128 stands for zero in the data rows.
Every row has a hidden score from 0 to 30. What is each row's score? 15 is about the middle. The score is a weighted sum of the row's numbers plus the product of two more (or one squared), each taken from its middle value.
Array([ 81, 126, 135, 131,  76, 178, 148, 114,  98, 138, 149, 114, 161, 149, 165, 109, 123,  70,  96, 120,  87, 105,
       108, 127]) -> 10
Array([176, 109, 180, 127, 150, 183, 122, 175,  77, 162, 139, 123, 179, 170, 110, 138, 131, 174, 103, 132, 145, 150,
        83,  99]) -> 20
Array([169, 139, 114, 141, 104, 103,  89, 171, 122, 146, 122, 117, 163, 140, 137, 134, 125, 172, 162, 128, 151, 133,
       111, 131]) -> 23
Array([142, 147,  64, 121, 145,  98,  95, 119, 127,  90, 123, 108, 150, 110,  86,  52, 117, 122,  97, 121, 163, 107,
       175,  92]) -> 11
Array([ 95, 139,  66, 100, 118, 130, 161, 159, 156,  59, 164, 126,  89,  39,  97, 113, 120, 172,  81, 121, 140,  89,
       123, 102]) -> 15
Array([123,  81, 180, 141, 162, 138, 105, 183, 159, 148, 134, 132,  91, 108, 125, 149, 128, 161, 170, 129, 154, 126,
        97, 105]) -> 16
Array([ 95, 125, 115, 151,  80, 176, 107, 174, 130, 137, 137, 123, 175, 119, 131, 138, 130, 173, 171, 130, 152,  90,
       163, 133]) -> 16
Array([155, 142, 106, 141, 130, 128,  92, 148, 144, 100, 103, 117, 180, 146, 148, 139, 129, 175, 168, 127, 151, 114,
       132, 143]) -> 17
Array([127, 133, 132, 135,  88, 110,  98, 143,  98, 144, 175, 122, 167, 109, 123, 141, 133, 146, 146, 127, 162, 115,
       125, 102]) -> 19
Array([121, 157, 136, 133, 191,  82, 153,  98,  78, 102, 110, 145,  79,  83, 161, 152, 125,  89, 112, 130,  92, 121,
       112, 185]) -> 19
Array([128, 124,  86, 132, 146, 107, 176, 110, 177,  47, 143, 131,  76, 148, 137,  67, 123, 134,  85, 129, 118, 116,
       138, 149]) -> 9
Array([136, 155,  77,  73, 148, 123, 182, 174, 186, 132, 125, 110, 175, 122, 155, 121, 127, 177,  58, 128, 151, 203,
       130, 131]) -> 17
Array([168, 116, 149, 141, 162,  72, 126, 101, 128, 139, 121, 122, 131, 145, 119, 128, 129,  98, 174, 130, 111, 109,
       115, 103]) -> 18
Array([103, 135,  62, 109, 160, 129,  73, 158, 145, 115, 127, 125, 119, 140, 101, 103, 128, 154,  51, 128, 154,  89,
       166,  84]) -> 11
Array([181, 138, 152, 118, 170,  92, 111, 111, 157, 115, 112, 137,  98, 165, 102, 150, 138,  99, 151, 137, 125, 136,
       162, 171]) -> 12
Array([143, 130, 144, 134,  95,  91, 181,  79, 173, 110, 122, 143, 106, 158, 170, 163, 134,  89, 177, 133, 114, 130,
       122, 169]) -> 14
Array([116, 112, 141, 143, 138,  98, 143, 165, 176, 132, 152, 117, 183, 132, 130, 137, 127, 118, 167, 130, 180,  89,
       173, 126]) -> 19
Array([163, 110, 124, 129, 141,  99, 167,  69, 154, 128, 135, 122,  81, 142, 136,  92, 122,  69, 128, 120,  96, 112,
        96,  93]) -> 9
Array([ 94, 121, 124, 101, 117, 116,  76, 156, 139, 133, 141, 118, 144, 156,  85, 118, 119, 138, 156, 127, 159, 122,
       186, 147]) -> 18
Array([157, 105, 153, 140, 141, 117, 164, 145, 140, 173, 107, 133,  86, 144, 122, 168, 127, 145, 168, 130, 133, 200,
        83,  84]) -> 14
Array([143, 142, 134, 139, 130, 140, 152, 126, 114, 175, 119, 132, 127, 156, 156, 118, 133, 128, 159, 132, 130, 131,
       127, 157]) -> 17
Array([ 84, 138, 140, 142, 105, 156, 172, 151,  97, 128, 109, 135, 141, 140, 147, 115, 128, 126, 149, 134, 130, 170,
       151, 141]) -> 13
Array([ 85, 139,  98,  90, 173,  70, 157,  81, 167, 163, 134, 140,  84, 161, 193, 139, 127,  97, 163, 128, 112, 115,
       119, 124]) -> 18
Array([ 63,  96, 172, 152, 185, 101, 100, 141, 170, 170, 145, 135,  90, 171, 141,  60, 133, 162, 152, 136, 140,  93,
       150, 161]) -> 22
Array([149, 142, 160, 133, 188,  95, 174, 171,  87, 118, 183, 142, 162,  89, 169, 144, 129, 181,  63, 132, 157, 187,
       133, 202]) -> 22
Array([110, 124, 162, 140, 152, 127, 167,  84, 155, 156, 137, 137, 101, 136, 171, 153, 138, 106, 163, 139, 117, 141,
       140, 108]) -> 12
Array([ 91, 136, 100, 124, 145, 120, 124, 111, 129, 154, 117, 127, 149, 100, 163, 144, 125, 139, 153, 125, 128,  92,
       138,  94]) -> 16
Array([ 76, 118, 133, 141,  94, 120, 201, 100, 143, 127, 219, 111,  98, 150, 131, 128, 137,  82, 137, 133, 209, 108,
       166,  91]) -> 12
Array([138, 110, 135, 127,  91, 180,  86, 163, 181,  98, 101, 112, 115,  99,  94, 119, 125, 154, 109, 128, 136,  86,
        94, 118]) -> 18
Array([127, 129, 119, 122, 140, 160, 100, 118, 132,  91, 110, 131, 150, 141,  89, 159, 133, 138, 162, 129, 125, 138,
        99, 172]) -> 7
Array([142, 130, 129, 140,  92, 143,  82, 113,  87,  66, 111, 117, 156, 150, 158, 136, 129, 165, 100, 126, 139, 135,
        85,  96]) -> 18
Array([166, 129, 137, 147,  90, 112,  84, 104, 110, 153, 126, 118, 182, 102, 146, 137, 128, 118, 139, 130, 119, 125,
       134,  86]) -> 20
Array([105, 173,  75, 119, 182, 110, 116,  79, 128, 164, 141, 140,  87,  98, 162, 113, 125,  98, 140, 123, 106, 124,
       118, 117]) -> 12
Array([105, 168, 113, 151, 152, 153, 118, 100,  85, 120, 128, 147, 124, 105, 154, 160, 135,  87, 144, 135, 109, 192,
       171, 149]) -> 10
Array([159,  73, 201, 161, 173, 139,  98, 150, 160, 152, 157, 130, 130, 145, 151, 174, 137, 180, 148, 140, 144, 124,
       103, 166]) -> 21
Array([126, 132, 138, 133,  74, 148, 167, 153,  94,  71, 115, 125, 139, 147, 140, 155, 118, 132, 119, 118, 130, 178,
       136, 186]) -> 17
Array([131, 130, 181, 146, 156, 140, 186, 180,  80, 109, 131, 151, 122, 163, 122, 170, 140, 181, 128, 138, 157, 206,
       121, 161]) -> 14
Array([126, 121, 120, 131, 100, 122, 124, 125,  95, 118, 127, 110, 167,  94, 137, 136, 118, 126, 125, 114, 118, 124,
        80, 102]) -> 18
Array([ 77, 106, 165, 143, 102, 160, 119,  93, 113, 154,  98, 129, 110, 130, 143, 123, 124, 123, 105, 126, 118,  92,
       145, 116]) -> 15
Array([172, 132, 153, 131, 121, 153,  98, 185,  86, 119, 151, 135, 179, 129, 108, 156, 129, 170, 134, 131, 149, 100,
       113, 133]) -> 16
Array([174,  65, 181, 137, 160,  82, 137, 111, 144, 169, 111, 125,  78,  97, 152, 148, 126, 147, 116, 126, 129, 154,
        90, 114]) -> 18
Array([103,  84, 139, 126, 104, 103, 165,  96, 144, 161, 105, 116,  82, 143, 102, 153, 122, 107, 159, 117, 100, 140,
       116, 137]) -> 14
Array([148, 126, 114, 132, 136, 157, 114, 171, 150, 165, 129, 129, 124, 132,  93, 113, 132, 166, 132, 129, 138,  92,
       102, 102]) -> 16
Array([ 65, 105, 120, 143,  83, 134,  76, 137, 131, 121, 123, 123, 144, 130, 130, 149, 120, 165, 152, 123, 138, 132,
       177, 143]) -> 15
Array([156, 100, 124, 144, 173, 143, 109, 167, 171, 151, 118, 128,  90, 135, 122,  55, 122, 158,  89, 121, 145,  88,
       149,  91]) -> 13
Array([138, 146, 143, 144, 170, 133,  97, 166,  81, 127, 187, 127, 178,  56, 144, 161, 125, 143,  95, 127, 144,  86,
       100, 190]) -> 19
Array([124, 133, 139, 144,  94, 104, 143,  92,  67, 120, 103, 130, 149,  89, 127, 124, 129,  82, 116, 128, 101, 101,
        88,  82]) -> 21
Array([142, 152,  85, 132, 153, 140, 115, 179, 162, 105, 121, 117, 188, 129,  95,  93, 134, 182, 112, 130, 149,  98,
       194,  88]) -> 17
Array([158, 128, 124, 127,  82, 101, 173, 127, 121, 118, 120, 130, 101,  94, 102, 119, 129, 113, 151, 128, 112, 126,
       120,  79]) -> 16
Array([ 90, 147,  96, 134, 137, 102, 134, 168, 154, 138, 189, 121, 147,  93, 117, 138, 132, 143, 173, 135, 173, 110,
       188, 148]) -> 24
Array([133, 109, 131, 142,  78, 112, 148, 162,  78, 125, 101, 127, 129, 151, 129, 157, 117, 160, 119, 120, 138, 134,
        85, 120]) -> 15
Array([163, 159,  91, 127,  97, 151, 162, 107, 182, 128, 152, 137, 107, 117,  86, 114, 132, 114,  95, 135,  95,  98,
       113, 132]) -> 10
Array([161, 143, 101, 115, 112, 144,  69, 175, 152, 114, 144, 117, 141,  97,  84,  92, 127, 152, 112, 123, 143, 124,
       141, 137]) -> 15
Array([ 67, 117,  97, 101, 138, 112,  99, 151, 174,  53, 119, 120, 121, 132,  97, 136, 126, 170,  92, 127, 138, 130,
       131, 113]) -> 14
Array([ 67,  99, 147, 120, 104, 179, 156,  96, 186, 138, 143, 131, 138, 106,  86,  98, 127,  87, 100, 132, 104, 177,
       181, 102]) -> 17
Array([ 76, 157, 102, 101, 174, 174, 130, 176,  83,  72, 182, 136, 169,  56,  91, 149, 127, 177, 153, 129, 149, 111,
       151, 145]) -> 12
Array([155, 113, 178, 147, 107,  76, 118,  92,  79, 161, 106, 123, 175, 141, 145, 148, 129, 100,  73, 127, 109, 132,
        98,  85]) -> 22
Array([116, 129, 114, 131, 137, 107, 134, 102, 126, 157, 129, 132,  88, 159, 104, 104, 123,  85, 132, 126, 106, 165,
        97, 104]) -> 9
Array([ 91, 135, 117, 121, 207, 182, 149, 180, 138, 119, 160, 145, 117, 104, 198, 147, 135, 173, 152, 137, 157, 208,
        98,  92]) -> 10
Array([129, 100, 165, 124, 101, 154,  92, 172,  82, 171, 191, 117, 125,  81, 113, 119, 128, 135,  73, 125, 153, 107,
       131, 160]) -> 18
Array([101,  91, 154, 117, 112, 148, 154, 147, 103, 166, 136, 125, 124, 156, 174, 158, 124, 165, 102, 123, 145, 161,
       101, 128]) -> 18
Array([ 82, 159, 108, 141,  89, 158, 168, 142, 120, 102, 109, 143, 113, 139, 114, 154, 130, 106, 164, 130, 122, 146,
       154, 210]) -> 8
Array([162, 154,  84, 131, 137, 124, 151, 106, 151, 166, 134, 127,  92, 157, 142,  50, 130, 100,  66, 126, 121, 102,
       125, 172]) -> 9
Array([133, 105, 184, 139, 149, 116, 123, 130,  88, 162, 106, 125, 151, 128, 152, 154, 127, 146,  93, 130, 137, 153,
       110, 125]) -> 19
Array([143, 154,  88, 127, 105, 153, 107, 108, 140,  91, 112, 133, 104,  67,  90,  90, 126, 102, 121, 129, 120, 102,
       144, 122]) -> 19
Array([ 69, 106, 140, 145,  93, 103, 165, 161, 120, 176, 148, 131, 130, 117, 128, 117, 128, 170, 169, 130, 133, 165,
       167, 150]) -> 22
Array([120, 127, 132, 128,  98,  77, 143, 109, 135, 141, 162, 140,  80, 160, 172, 113, 127,  65, 157, 129,  96, 109,
        87, 105]) -> 13
Array([122, 105, 117,  96,  77, 145, 111, 160, 148,  81, 118, 129,  98, 138, 171,  47, 118, 145, 133, 117, 123, 239,
        70, 105]) -> 27
Array([125, 117, 149, 151, 136, 117, 104, 121, 152, 159, 106, 129, 115, 155, 143, 131, 131, 149, 167, 133, 133, 103,
       160,  92]) -> 18
Array([117, 123, 139, 127, 137, 105, 155,  96, 106, 174, 118, 129,  98, 150, 102, 130, 121,  89, 163, 127, 104, 108,
        81,  75]) -> 13
Array([146, 126, 150, 133,  96, 180, 176, 115,  95, 175, 136, 127, 125, 133, 171, 155, 128,  84, 116, 129,  85, 143,
        89, 106]) -> 10
Array([139,  80, 182, 136, 136,  66, 130, 120, 130, 137, 124, 123,  99, 144, 127, 138, 123, 127, 127, 125, 121, 144,
        96,  81]) -> 21
Array([167, 125, 140, 117,  86,  95, 166, 148, 127,  67, 161, 126, 125,  67,  87, 143, 130, 116, 162, 130, 115, 143,
        92,  91]) -> 24
Array([ 72, 128,  68,  43, 131,  84,  75, 154, 120,  64, 141, 112,  97, 132, 199, 112, 125, 136, 115, 123, 122,  91,
       111,  82]) -> 24
Array([ 90, 122, 121, 113, 137, 142, 146, 167, 165, 141, 151, 145,  90, 126, 106,  98, 132, 167, 104, 138, 159,  92,
       101, 111]) -> 9
Array([118, 185,  94, 125, 107, 147, 102, 134, 136, 147, 119, 143, 170, 119, 102, 143, 144, 121, 150, 142, 140, 105,
       187, 194]) -> 9
Array([174, 117, 149, 143, 104, 109, 152, 116, 137, 130, 113, 128, 157, 164, 171, 157, 139, 138, 153, 138, 129, 139,
       108, 128]) -> 15
Array([158, 129, 130, 152, 138, 152,  98, 130, 148, 130, 102, 133, 116, 162, 140,  85, 137, 158, 155, 132, 134, 126,
       165, 124]) -> 12
Array([ 94, 167,  84, 143, 144, 176, 143,  94, 103, 129, 115, 136, 141,  72, 143, 105, 131,  93, 167, 129, 111, 128,
        99, 129]) -> 8
Array([169, 127, 147, 121,  99, 113, 157, 104, 120, 156, 159, 146,  91, 175, 201, 124, 140,  81, 143, 137, 107, 166,
       104, 132]) -> 10
Array([154, 172,  97, 145, 106, 167, 165, 102, 174,  78, 165, 143,  95, 128, 135,  88, 130, 122,  79, 127, 120, 104,
       129,  97]) -> 26
Array([177, 120, 110, 117, 160,  71, 171,  75, 155,  79, 171, 133, 116, 103, 184,  71, 131,  98, 102, 132, 113, 100,
       101,  89]) -> 12
Array([148, 115, 131, 128,  89, 145, 122, 115, 119, 134,  95, 128, 103, 146, 102, 149, 126, 124, 149, 125, 120,  97,
        88, 105]) -> 9
Array([110, 142, 145, 115, 172,  96,  78, 111, 121, 128, 115, 125, 132, 134,  88, 158, 128, 108, 162, 129, 125, 139,
       190, 183]) -> 17
Array([112, 158, 135, 124, 127, 173, 150, 154, 137,  76, 113, 141, 115, 159,  91, 170, 136, 123, 172, 135, 136,  92,
       104, 199]) -> 6
Array([107, 121, 141, 108, 129, 112,  97, 136,  80, 133, 116, 120, 148, 127,  74, 155, 122, 136, 132, 123, 127,  97,
       178, 111]) -> 19
Array([163, 162,  76,  97, 140, 164, 172, 125, 178, 170, 102, 114, 143, 136, 111,  69, 122, 121,  67, 122, 128, 225,
       126, 196]) -> 8
Array([160, 128, 138, 110, 126, 177,  85, 104,  96, 111, 106, 126, 159, 160, 194, 145, 124, 140,  75, 123, 132, 107,
        88, 172]) -> 9
Array([142, 124,  93, 111, 161, 119,  73, 163, 169,  95, 107, 123, 130, 160,  93,  97, 125, 153,  85, 123, 154, 116,
       186,  93]) -> 11
Array([146, 113, 136, 133, 166, 108, 126, 111, 142, 150,  96, 122,  80, 133, 111, 124, 121, 107, 145, 123, 115,  97,
        89, 129]) -> 13
Array([ 69, 120, 140, 100, 108,  81, 166, 104, 127, 163, 128, 126,  83, 142, 206,  92, 124,  76, 141, 126,  83, 148,
       177,  91]) -> 19
Array([136, 135,  97, 108,  95,  99, 120, 106, 121, 115,  91, 115, 113,  98,  73, 121, 115,  95, 122, 118, 106, 120,
       157, 122]) -> 15
Array([ 90, 133, 150, 113, 126, 126, 156,  84,  81, 110, 102, 125, 153, 132, 189, 162, 125,  78,  65, 128, 106, 202,
       191, 142]) -> 15
Array([148, 125, 100, 148,  97, 114, 166,  69, 153, 117, 124, 122, 100, 114, 124,  93, 128,  74, 127, 130,  93,  92,
       121, 157]) -> 8
Array([131, 146, 118, 140, 113,  94, 170,  78, 141, 133, 136, 128,  89, 162, 114, 153, 126,  68, 152, 125, 103,  95,
        92, 181]) -> 9
Array([155, 144, 164, 156, 133, 164, 141, 147,  85, 145, 121, 141, 161, 149, 147, 129, 138, 131, 140, 138, 137, 132,
       101, 144]) -> 12
Array([158, 130, 127, 141, 115, 158, 104, 123, 189, 148, 109, 136,  78, 169, 121, 128, 128, 137, 133, 133, 131, 139,
       120, 132]) -> 10
Array([ 97,  89, 175, 126, 156, 133, 108, 108, 112, 120, 110, 121, 144, 167, 102, 119, 129, 130, 152, 126, 116, 119,
       110, 149]) -> 14
Array([ 71, 147,  86,  99,  86, 103, 146, 138, 161, 155, 109, 136, 100,  94, 116, 142, 129, 139,  93, 129, 126, 137,
       153,  90]) -> 15
Array([160, 133, 122, 119, 135, 108, 156,  89,  96, 148,  99, 129, 160, 112, 190, 119, 129, 114, 130, 129, 110, 118,
       101, 133]) -> 14
Array([170, 139, 131, 138, 102, 157,  74, 110, 127, 173,  97, 122, 171, 166, 154, 164, 129, 128, 140, 127, 130, 137,
       103, 155]) -> 13
Array([146, 142, 132, 142, 183,  89, 172,  91, 111,  59, 125, 143,  95, 105, 156, 148, 128, 106, 127, 132, 121, 128,
        91, 156]) -> 18
Array([119, 128, 114, 111, 197, 180, 117, 114, 136, 161, 109, 142,  80, 113, 207, 133, 134, 140, 156, 131, 131, 200,
       180, 136]) -> 10
Array([113, 116, 148, 141, 217,  75, 152, 104,  88,  68, 150, 137, 117,  78, 166, 127, 128, 132,  91, 128, 117, 173,
        83,  96]) -> 24
Array([174, 112, 188, 153,  89,  98, 172, 125, 128, 103, 132, 146, 100, 179, 168, 175, 141, 128, 134, 137, 131, 210,
       138, 129]) -> 19
Array([177, 171, 134, 127, 105,  74,  80,  93,  83, 141, 153, 124, 163, 148, 107, 120, 132,  69,  97, 131, 102, 107,
       127, 193]) -> 18
Array([114, 102, 129, 121, 147, 116, 145,  87, 177, 146, 123, 131, 125, 145,  78,  91, 127,  94,  86, 121, 101,  94,
       186, 103]) -> 9
Array([157, 153, 112, 143,  94, 175, 114, 128, 125, 140, 103, 128, 165, 145, 120, 160, 139, 161, 159, 138, 147, 106,
       160, 137]) -> 11
Array([160, 151, 128, 146, 117, 102, 105,  96, 167, 149, 125, 137, 112, 168, 130, 151, 134, 105, 160, 134, 125, 121,
       162, 180]) -> 13
Array([111, 132, 153, 144, 178, 131, 181,  78, 131,  90, 129, 143,  86, 104, 161, 162, 132,  82, 130, 128, 109, 115,
       133, 155]) -> 13
Array([167, 130, 141, 149, 161, 159,  78, 168, 121, 128, 122, 127, 182, 166, 129, 141, 138, 177, 167, 138, 149, 109,
       106,  98]) -> 19
Array([153, 128, 121, 100, 125, 159, 163, 138,  96,  85, 172, 127, 118, 160, 206, 148, 125,  72, 108, 123,  83, 123,
        94, 134]) -> 10
Array([147, 139, 138, 145, 187, 133, 169, 118,  87,  96, 145, 134, 124,  62, 134, 149, 123, 109, 107, 126, 117, 119,
        99, 164]) -> 14
Array([158,  90, 149, 132, 156, 125, 148,  69, 161, 149, 134, 129, 126, 114, 107, 108, 122,  74, 118, 125,  88, 162,
       106, 100]) -> 12
Array([118, 125,  98, 131,  84,  77,  88, 160, 158, 160, 111, 129, 106, 154, 143, 107, 121, 164, 135, 121, 146, 131,
        78, 105]) -> 19
Array([119, 112, 122, 125, 123, 162,  76, 153, 133, 118, 133, 118, 166, 123,  93, 135, 130, 177, 157, 125, 136, 132,
       175, 154]) -> 16
Array([ 91, 154,  70,  88, 126, 104, 180, 106, 160, 145, 183, 113, 123,  77, 128, 147, 131, 101, 101, 129, 181, 166,
       132, 108]) -> 10
Array([107, 119, 123, 113, 147, 154, 125,  70, 166, 154, 114, 126,  76, 137,  85, 131, 122,  71, 118, 122,  95, 136,
       185,  88]) -> 5
Array([134, 110, 129, 100, 120, 115, 147,  67, 150, 159, 116, 129,  78, 145,  95, 148, 128,  88, 140, 127,  97, 120,
       160, 124]) -> 9
Array([115, 148, 155, 153, 167, 147, 148, 170, 128,  85, 110, 143, 102, 143, 141, 117, 136, 136, 172, 134, 146, 138,
       101, 175]) -> 16
Array([122, 116, 167, 129, 166, 181, 123, 170, 164,  85, 161, 132, 123, 157,  98, 155, 132, 187, 176, 136, 165, 137,
       136, 211]) -> 12
Array([100, 138, 111, 145, 123,  89,  91,  63, 128, 115,  96, 119, 143,  95, 132, 158, 127,  85, 154, 121, 103, 117,
       162, 124]) -> 19
Array([126, 118, 137, 139, 135, 141,  92, 148, 118, 131, 122, 119, 186, 147, 115, 155, 131, 162, 160, 129, 136,  92,
       144, 105]) -> 21
Array([125, 133, 101, 122, 100, 148, 110, 154,  99, 131, 135, 125, 153,  62,  96, 119, 123, 147, 162, 126, 125, 108,
        90,  93]) -> 14
Array([146,  99, 151, 116,  95, 129, 131,  81, 107, 135, 103, 110,  93, 146, 152, 141, 115,  51, 105, 112,  78, 101,
        79,  96]) -> 11
Array([167, 147, 103, 144, 143,  94, 100,  92, 173, 160, 122, 120, 126, 153, 118, 113, 128,  90, 117, 125, 111, 137,
       123, 152]) -> 14
Array([165, 131, 125, 108, 107, 155,  68, 116,  99, 156,  96, 110, 149, 151,  87,  82, 122, 132, 125, 116, 124, 126,
        89, 150]) -> 14
Array([156, 120, 137, 108, 172, 111,  95, 163, 138, 125, 121, 134,  87, 155,  84, 134, 127, 166, 142, 126, 156, 109,
       148, 144]) -> 16
Array([154, 130, 130, 146, 130, 158, 156, 141, 147, 143, 114, 138,  97, 147, 126, 107, 130, 130, 152, 130, 128, 125,
        85, 115]) -> 9
Array([ 80, 101, 160, 134, 118, 173, 155, 172, 153, 154, 194, 118, 174, 152, 107, 145, 131, 135, 145, 130, 168,  95,
       139, 107]) -> 20
Array([115, 143,  85, 139, 121, 150, 142, 144, 172, 153,  99, 124, 106, 147, 106, 101, 128, 145, 100, 124, 136,  93,
       162, 107]) -> 10
Array([170, 145, 133, 148, 101, 146, 118, 169, 148,  63, 145, 136, 130, 156, 137, 148, 132, 167, 163, 135, 159,  92,
        94, 181]) -> 13
Array([115, 151, 101, 108, 139, 130, 106, 154, 144, 109, 109, 128, 179, 141, 109, 166, 135, 186, 141, 134, 150, 106,
        95,  90]) -> 15
Array([158, 104, 126, 132, 134, 124, 133, 172,  87, 131, 156, 123, 178,  89, 152, 141, 125, 152, 113, 125, 142, 136,
       102, 194]) -> 20
Array([109,  95, 194, 137,  98, 146, 102, 178, 107,  67, 201, 124, 169, 136, 127, 129, 129, 173, 101, 131, 151, 143,
       119, 120]) -> 23
Array([119, 116, 102, 137, 128, 157, 182, 173, 157, 130, 127, 139, 141, 137, 101,  55, 125, 159,  61, 125, 140, 113,
        92,  90]) -> 9
Array([167, 141, 117, 106, 171, 118,  85, 106, 158, 169, 114, 124, 130, 157,  98, 153, 129, 108, 133, 130, 121,  93,
       179, 139]) -> 19
Array([166, 144, 116, 128, 155,  95, 109,  75,  84, 137, 142, 139, 133, 137, 181, 169, 131,  99, 124, 130, 106, 209,
       151, 119]) -> 12
Array([157, 135, 133, 110, 181, 105, 185, 153, 159, 139, 110, 137,  86, 151, 115, 120, 138, 120, 116, 137, 130, 141,
       152, 134]) -> 13
Array([117, 130, 124, 111,  77, 122, 140, 159,  90, 168, 129, 122, 171, 145,  96,  93, 124, 149, 125, 125, 164, 131,
        99, 107]) -> 16
Array([130, 127, 139, 155, 122, 155, 106, 153, 150, 122, 169, 136, 132, 104, 151, 132, 135, 173, 176, 139, 146, 118,
       165, 103]) -> 16
Array([150, 152, 136, 136,  95, 176, 127, 134,  66, 121, 102, 135, 169, 145, 118, 159, 126, 134, 119, 124, 133,  96,
       119, 194]) -> 9
Array([112, 146, 102, 113, 122, 146, 125, 123, 122, 139, 104, 114, 159, 114,  77, 145, 126, 140, 154, 124, 128, 132,
       166, 106]) -> 14
Array([145, 140, 136, 135, 157, 159, 146, 169, 105, 166, 129, 131, 167, 151, 116, 122, 132, 185, 175, 131, 154, 161,
       124, 110]) -> 21
Array([169,  95, 165, 114, 120, 175, 137, 177,  88, 139, 148, 120, 169, 154,  95, 111, 126, 162, 113, 127, 143, 157,
        97, 148]) -> 16
Array([158, 112, 171, 159, 127, 148, 170,  80, 162,  70, 176, 136, 102,  99, 142, 144, 141,  96, 178, 141, 108, 151,
       120, 118]) -> 19
Array([168, 147, 158, 148,  98,  85, 134,  73,  91, 139, 121, 132, 173, 145, 143, 140, 133,  85,  80, 135, 107,  89,
        87, 140]) -> 20
Array([169, 163, 138, 140, 136, 186, 154, 158,  97, 150, 110, 140, 176, 162, 117, 171, 139, 137, 151, 141, 145, 131,
        89, 195]) -> 10
Array([ 65, 100, 135, 128, 117, 131, 128, 162, 186, 174, 139, 138,  93, 166, 161,  74, 130, 173, 134, 130, 144, 110,
       180, 114]) -> 17
Array([165, 128, 128, 140, 149, 146,  88, 181, 137, 126, 144, 125, 185, 142, 112, 120, 134, 172, 159, 135, 155, 139,
       150, 118]) -> 18
Array([123, 129, 126, 146, 118, 172, 118, 155, 156, 152, 127, 124, 148, 142, 148, 112, 132, 153, 155, 134, 135,  94,
       110,  95]) -> 14
Array([165, 162,  72, 134,  74, 108, 110, 127, 140, 141,  89, 121, 155, 128, 113, 119, 115, 140, 131, 121, 136, 137,
       160, 186]) -> 16
Array([ 95, 166, 130, 134, 212, 139, 182, 146,  92, 116, 158, 142, 145,  70, 174, 154, 134, 123, 119, 134, 141, 141,
       167, 211]) -> 13
